One turn sends every row of this set to another row. A few are shown first. Where does it send the rows asked after them?
Sav: [ 20  10  27  14  22 -27 -37   8  23   0  -3  -5 -29]
tuti: [ 16 -26   5 -18  43  -7  27 -22 -19  26 -10 -26  19]
Gev: [-21   0 -38   9  12   3 -16   6  12  -3  14   5 -10]
kemif: [  7 -15  -2 -16  43  -1  24 -40 -16  30   0  12  22]
zus: [ 35 -11 -31   0  49 -43  -4 -51   1  -7  -4 -10   2]
Puv: [-11  11 -39   0   8   3 -15  -3  16   6  21  21   2]
Zoge: [ 42 -21  41 -18  43 -31  -7 -23  27  11 -12 -18  -1]
rim: [ 40  -6  17  -9  25 -36 -34  -8  47  -7   0 -15 -13]
dom: [-17 -11 -12  -8  11  18   5  20  -2  20   8 -16   7]
goto: [  2   5 -50   9  18 -21 -26 -10  20 -15  13   0 -12]
zepe: [ 26   0 -47   5  33 -40 -21 -34  15 -18   6  -6  -6]
vov: [ 23  -8  53   6  41 -22 -10  -9   2  17 -15  -9 -15]
mipo: [-17   6 -23   9  16  19  -4  12  21  16   3  14  16]
Ror: [ 39  -1 -30  -9  43 -37  -2 -55   4   4   2   7  14]
Mupod: [  7   7  34  15  18 -16 -32  16  19   7  -3  -3 -27]
Diso: [ -7 -23   3 -14  27  13  23   2 -16  29  -2 -19  16]
Nuta: [ 28 -11 -12 -14  49 -22  16 -56 -10  18  -2   8  21]
mato: [ 23  -2  15  -6  15 -22 -37   9  50  -5   6 -10 -15]
Zut: [ -9   1 -33  -2   2   4 -16  23  14   4  14 -15  -1]
Sof: [ 40 -20  -8 -16  47 -31  15 -38 -10  12 -11 -30  18]
rodoz: [  1 -15  38 -12  18   4 -15  18  33  17   2  -7  -8]
laz: [ 27 -13  -2  -3  57 -14  21 -43   0  23 -20   0  35]
mamo: [ 25 -23 -11  -7  57 -29  15 -52 -14   9 -10 -10  10]
dov: [-15  -7  -4   3  31  23  15  -1   6  29  -7  12  26]
pulol: [ 43  -4 -21   0  54 -32   4 -48  13   7 -16  -2  28]
zulel: [  4   1  45  10  25  -9 -20  14  10  16  -6  -4 -23]
lomer: [ 32   8 -46  -3  29 -35 -17 -41  17  -6  12  10   6]
Lizi: [ 26 -26  51 -18  39 -13   0 -11  21  21 -11 -15   1]
Denil: [ 33   8  27  14  29 -39 -36  -5  22  -3  -7  -9 -26]
tipo: [ 14   6 -46  -1   6 -19 -26   7  23  -9  14 -20  -3]
zoga: [  7  -6  24  -7  11  -6 -29  20  44   5   6  -7 -14]
Pigi: [ 41   8 -38   7  40 -37 -15 -36  28  -7  -7   1  20]
Bez: [  3 -14   5  -2  46  10  25 -23  -4  32 -15   6  33]
Rofe: [ 39   3  35  10  38 -41 -27 -15  15   2 -12 -12 -21]
vini: [ 22  15 -46  12  24 -22 -25 -14  38 -10   2   8  12]
dagis: [ 35  -4  46   7  44 -34 -16 -17   6  11 -16 -12 -17]
kov: [ 47 -14  27 -13  36 -40 -22 -21  39  -1  -7 -18  -6]
mizas: [ 38   2 -43  -4  22 -40 -22 -17  19 -13   5 -26   1]
doli: [ 49  -9 -29 -11  38 -44  -6 -35   5  -3  -4 -31   9]
kila: [-30 -12 -18   2  20  17   3   5  -4  14   9   6  -1]
sivon: [ 11  14 -49   0  13 -18 -23 -19  23  -6  19  16   2]
toru: [  8 -23  49 -15  30   1  -2   3  23  24  -6  -9  -2]
puse: [-21   0 -21  -6  14  17   2  -2   2  22  16  21   9]
Zarog: [  2 -28   1  -7  51  -5  25 -36 -23  22  -9  -6  13]
Lonun: [-21 -23  -2  -4  36  14  21 -12 -18  25  -1   1   7]
Nubuz: [ 10  -5  52   8  33 -11 -12   3   4  21 -11  -6 -18]
gikat: [ -2  13 -40  13  13   1 -21   6  34   0   7  12  11]
vari: [-14 -11  -6 -12  29  16  19 -17 -10  31   8  18  17]

Pigi goes to vini
dagis goes to Rofe
And these:
sivon goes to Puv
tipo goes to Zut
zoga goes to rodoz
mamo goes to zus

